In the rows, zero is written as 128.
The rows below come in pairs that one turn or mirror swaps. Which row does each named row swap with?
k_371: [119 115 108 130 133 120 150 109 134 121 127  69 115 126 167 120 153 121
 119  88 131 129 122 122 149 109 133 114]
k_63: [150 122 112  98 129 137 124 119 120 124 107  91 103 127 133 134 128 147
  89 118 139 129 145 100  89 110  84 123]
k_683: [105 109 116 119 125 135 103 139 126 119 121 119 110 116 140 132 111 111
 147 139 140 117 153 145  42 121 118 120]
k_720: [122 104 158 136 117 143 104 107 153 117 109 156 115 122 127  99 148 150
 146 123 149 126 162 135 117 156 163 115]
k_364: [141 130 107 139 140 126 124 163  99 156 133 124 153  95 126  99 118 138
 127 112 139  87 106 112 120 152  96 126]
k_494: [134 110 125 142 111 123 138  90 121 118 125 128 119 122 125  92 143 127
 143 164 124 133 140 127 141  97 173  92]
k_453: [120 158 146 103 133 163  95 113 148  99 121 166 103 143 137 140 144 132
 126 167 134 134 118 119 133 118 109 126]
k_186: [ 85  90 150 149 131 156 143 115 126 118 111 114 107 125 114 127 121 106
 103 110 127 132 127 108 162 112 124 108]
k_358: [118 124 128 113 127 137 139 126 142 125  96  69 160 116 112 125 127  98
 122 117 114 134 146 151 156 141 101 133]
k_671: [116 158 131 133 140  95 143  87 114 117 149 136 100 132 158 137 135 107
 123 187 139 147 120 143 125 133 119 128]
k_684: [135 137 139 127 132 129 113 150 138 119 118  82 130 131 172 130 107 136
 135 123 149 124 143 188 113 123 173 136]
k_619: [155 165 156 124 145 114 133 116 133 122 155 145 102 107 130 158 150 133
 128  88 125 129 113 107 141 118 162 125]
k_747: [138 124 158 110 121 134 132 132 123 120 126 103 165 121 101 129 150 148
 139 106 145 138 175 158 147 134 108 163]
k_599: [147 118 110 123 131 130 118 175 114 107 131 168 110 138 155 134 137 108
 137 128 173 105 129 135 103 162 118 113]
k_96: [115 188 100 141 127 114 145 115 108 120 149 146 123 109 123 116 105 120
 122 138 139 114 132 154 150 136 110 169]
k_994: [116 183 124  89 131 100 142 132 135 146 111 157 120 115 122 108 139 176
 134 145 121 154 155 140 141 125 123 131]
k_967: [111 166 132 129 145 117 152 109 120 132 140 158 147 112 110 143 122 140
 101 162 108 145  92 148 143 113 139 137]
k_547: [147 119 129  88 184 115 144 108 153 141 120 139 113 111 126 142 157 106
 109 134 133  85 123 141 106 132 126 121]
k_792: [140 136 140 125 173  75  99 154 125 135  91 120  98  86 118 115 108 113
 119 133 115 135 123 127 141 146 117 143]
k_490: [136 152 134 131 168 153 105 137 143 152  96  90 111 123 163 142 137 125
 165 139 136 131 161 149 104 118 147 127]
k_848: [ 99 153 132 102 113 111 145 108 120 154 124 150 147 113  96 134 115 137
 143 125 106 154  97 141 137 141 163 136]
k_584: [131 117 119 149 114 137 119 141 152 129 117  88 141  85 165 141 127 115
  93 108 118 141 127 131 107 133 102 105]
k_294: [147 126 106 123 143 140 113 127  98 107 160 108 159 125 143 161 133 137
 125 147 188 123 136 125 117 144 118 137]
k_436: [142 118 143 134 141 159 102 154 101 116 113 147 101 180 100 117 125 140
 117 129 147 143 103 148 126 141 106 143]
k_262: [158 144 115 123 130 115 139 106 137 121 109 185 102 130 148 132 137 140
 124  98 143 128 152 178 168 118 120 131]
k_560: [ 86 134 115 112 118 129 102 175 140 136  93 149 105 108 138 107 144 136
  96 106 134 149 133 146 129 148 122 103]
k_999: [109 144 121  73 144 127 148 160 130 139 115 148 128 132 140 134 135 155
  95 148 123 131 110 163 163 110 153 120]
k_321: [141 108  97 156 142 139 124 101 107 149  81 122 100 124 124  92  98 125
 112 116 150 124 130 109 142 104 111 118]
k_756: [155 102 135 152 125 130 112 148 141 141 110  98 142 140 116  99 142 161
 101 156 124 140 161 137 138 146 121 128]
k_259: [137 143 120 136 112 110  71  90 113 151 140 134 152 115 132 143  99 118
 105 119 138 133 147 123 110 146 152 134]
k_802: [ 83 140 120 128 138 125 140 136 118 126 119  86 128 129 105 128 110 141
 169 149 155 145 113  92 119 112 150 124]
k_701: [ 95 126 141 121 135 140 129 115 125 118 144 112  96 134 117 135  70 149
 151 158 122  90 104 163 128 109 128 137]
k_485: [117 113 129 117 128 125 130 106 109 119 128 154 103 130  92 136 132 153
  50 133 134 123 133 127 108 130 143 135]
k_890: [128 116 124 132 141 146 145  92  96 119 125  84  94 134 121 143  70 142
 126 129 134 117 127 148 116 105 150 147]
k_822: [121 114 116 117 135 136 142 122 105 139 117  98 125 140  89 124 132 127
  95 149 128 116 109 189  99  98 106 135]
k_870: [132 119 147 122 154 118 118 114 104 120 117 122 118 135 121 160 105 172
 159 161 104  94 130 154 134 122  99 158]
k_572: [139 107 131 108 161 105 119 127 135 157 155 138 103 140 135 140 135 161
  93 107 127 119 107 105 138 110 150 119]
k_124: [106 140 117 140 132 140  87 138 142 131 121 101  96 136 109 136 117  85
 121  96 132 134 147 143 158 156 164 122]
k_504: [124 100 124  98 124 128 119  79 134 109 104 111 126 119 114 117 151 112
 155 151 131  98 123 127  89 105 129 128]
k_29: [151 119 110 131 121 112 111 141 122 109 111 101 112 126 186 135 119 145
 186 117 130 138 140 142 129 139 101 125]
k_427: [129 145 113  99 134 136 129 112 105 138 114 154 113 133 166 128 137 117
 173 130 128 119 109  85 115 109 119 107]
k_962: [130 103 145 126 137 127 136 134 121 120 116 137 111 129  68 123 116 133
 140 110 131 125 140  97 160 132 178 129]
k_442: [117 133 121 164 165 129 173 145 116 130 118 101  85 119 105 124 121  99
 117 131 146 127 108 122 145 119 135 104]
k_392: [157 156 125 135 127  95 114 165 123 124 118 116  97 137 106 120 140 114
 155 148 118 163 138 185 126 127 117 153]
k_362: [104 172 133 130 119 123 124 109 158 161 101 155 114 132 141 131 157 175
 138 128 125 157 151 151 115 118 135 121]
k_749: [117  93 141 108 149  97  99 164 109 128 104 152 126 116 132  92 132 143
 121 125 126 142 102 105 130 129 102 144]
k_644: [137 142 122 123 109 106 149 151 137  96 156 112 133 130 134 179 134 146
 147 124 164 122 156 158 106 146 113 146]
k_457: [162 140 109 129 102 151 109 160 107  88 120 137 122 138 118 132 119  97
 126 130 132 126 132 174 145 116  92 132]
k_297: [117 144 133 154 127 118 144 143 107 115 123 177 140 128 157 126 136 111
  93 144 160 132 151 172 140 150 127 139]
k_886: [143 102 125 120 100 113 122 136 126  82 111 131 111 135 126 146 114 110
 130 102 136 154 162 174 129 115 155 164]
k_604: [124 163 149 168 149 126 155 148 104 122 101 120 117 134  88 123  97 128
  93 122 126 147 101 135 120 118 137 138]
k_834: [113 126 112 111 131 123 104 131 130 177 151 137 131 157 120 151 129 128
 130 104 109 137  96 150 149 133 114  97]
k_111: [ 89  92  90 125 129 137 144 128 113 137 124 145 104 142 115  96 110 111
 158 164 146 129 118 153 109 106 139 123]
k_169: [148 158 111 120 159 156 157  90 114 138 126 122 122 146  90 134 107 139
 168 146 136 123 137 134 126 110 148 155]
k_636: [152 130 148 111 151 144 134 130 161 144 145 165 103 110 102 127 154 118
  99 112 143 131 158 132  99 125 136 145]
k_91: [189 121 121 149 145 143 137 118 106 156 150 120 111 141  92 120 111 126
 153 140 137 104 142 139 113 113 142 139]
k_70: [169 168 123 156 129  88 116 120  86 136 124 123 120 108 106 135  99 111
 131 148 126 122 143 152 105 113 159 128]
k_80: [111 124 146 104 144  99 133 147 114 117 122 129 123 154  88 140 122 153
 148 131 101 152 136 173 121 103 163 147]
k_225: [146 115 112 130  98 126 123 131 118 144 140 104 121 119 153 157 120 104
 106 107 132 144 108 139  75 154 108 121]
k_343: [132 125 123 140 116 139 104 111 110 137  88 106 124 149 120 143 119 170
  98 121 130 130 127 128  95 115  77 148]
k_925: [149 126 135 104 122 119  90 139 120 105 107 141 125 116 163 123 127 128
 200 108 127 122 119 135 147 117 130 124]
k_318: [105 137 130 125 136 134 122 143 139 129 159 109 121 109 106 142 128 148
 172 131 137 158 136 116 183 134 133 109]
k_401: [127 153 112 112 142 129  80 163 142 152 127 159 136  88 128 119  95 133
 111 105 143 106 142 118 127 144 121 147]
k_123: [170 153 118 116 141 112 146 125 134 116 123 131 129 126 141 133 178 150
 137 121 162 135 164  99 104 135 136 115]
k_601: [105 105 105 127 134 101 107 103  99 114 144 149 125 159 137 131 127 123
 114 148 140  84 111 156 142 167 141 124]
k_105: [ 97 144 148 119 103  94 100 118 141 107 106 125  97  82 147 121 134 121
 135 140 123 153 140 174 115 108 139 125]
k_162: [129 120 116 102 124 119 125 129 127 125 109 118 129 119 131 149 137 115
 169 105 101  90 103 156 127  96 115  78]
k_949: [144 122 115 136 148 149 133 131 128 125 125 124 124 122 146 138 150 103
 143  91 163 162 152 128 111 134 178 170]
k_526: [106 123 143 139 112 115 152 122 158 100 110 150 132 102 165 132 143 135
 126 108 134  98 124 150  98 141 118  93]
k_462: [100  85 110 136 137 125 138 134 104 127 146 158 111 123 120 126 115 141
 173 126 125 120 109 128 142 146  97 166]
k_424: [106 147 113 112 131 130 135 145 126 126 114 129 117 119 178 128 103 142
 168 120 135 122 136 203 134 134 140 125]
k_340: [188 137 127 136 118 115 146 146 108 152 127 117 129 130 106 136 112 140
 139 103 110 130 177 130 141 140 123 153]
k_785: [129 113 124 124 110 138 113 134 133 126 124 107  91  81 142 137  85 131
  75 145 135 114 159 117 112 129 123 131]
k_596: [132 148 115 118 139 122 137 150 112 117 113 132 113 126  82 119 123 156
 152 127 128 132 125  83 142 131  70 131]
k_851: [102 137 144 129 143 138 116 118  98 134 154 122  94 130 149 118 143 126
 153 164 165 154 118 106 107 110  98 122]
k_649: [110 134 137 117 135 113 110 144 110 129 103 189 107 128 156 130 133 140
 125  94 132 135 117 172 119 170 116 129]
k_30: [118 100 144 144 147 147 134  96 109 161 101 126  93 123  91 121 112 131
  93  94 129 128 131 120  98 142 153 128]
k_544: [126 133 131 130 129  96 150 128 119  74 102 148 147  88 149 145 134 118
 122 117 154  92 135 151 146 148 130 135]

k_294 pairs with k_318
k_225 pairs with k_848
k_756 pairs with k_453
k_802 pairs with k_644
k_925 pairs with k_91
k_851 pairs with k_747
k_124 pairs with k_601
k_599 pairs with k_962
k_526 pairs with k_604
k_547 pairs with k_792
k_169 pairs with k_29

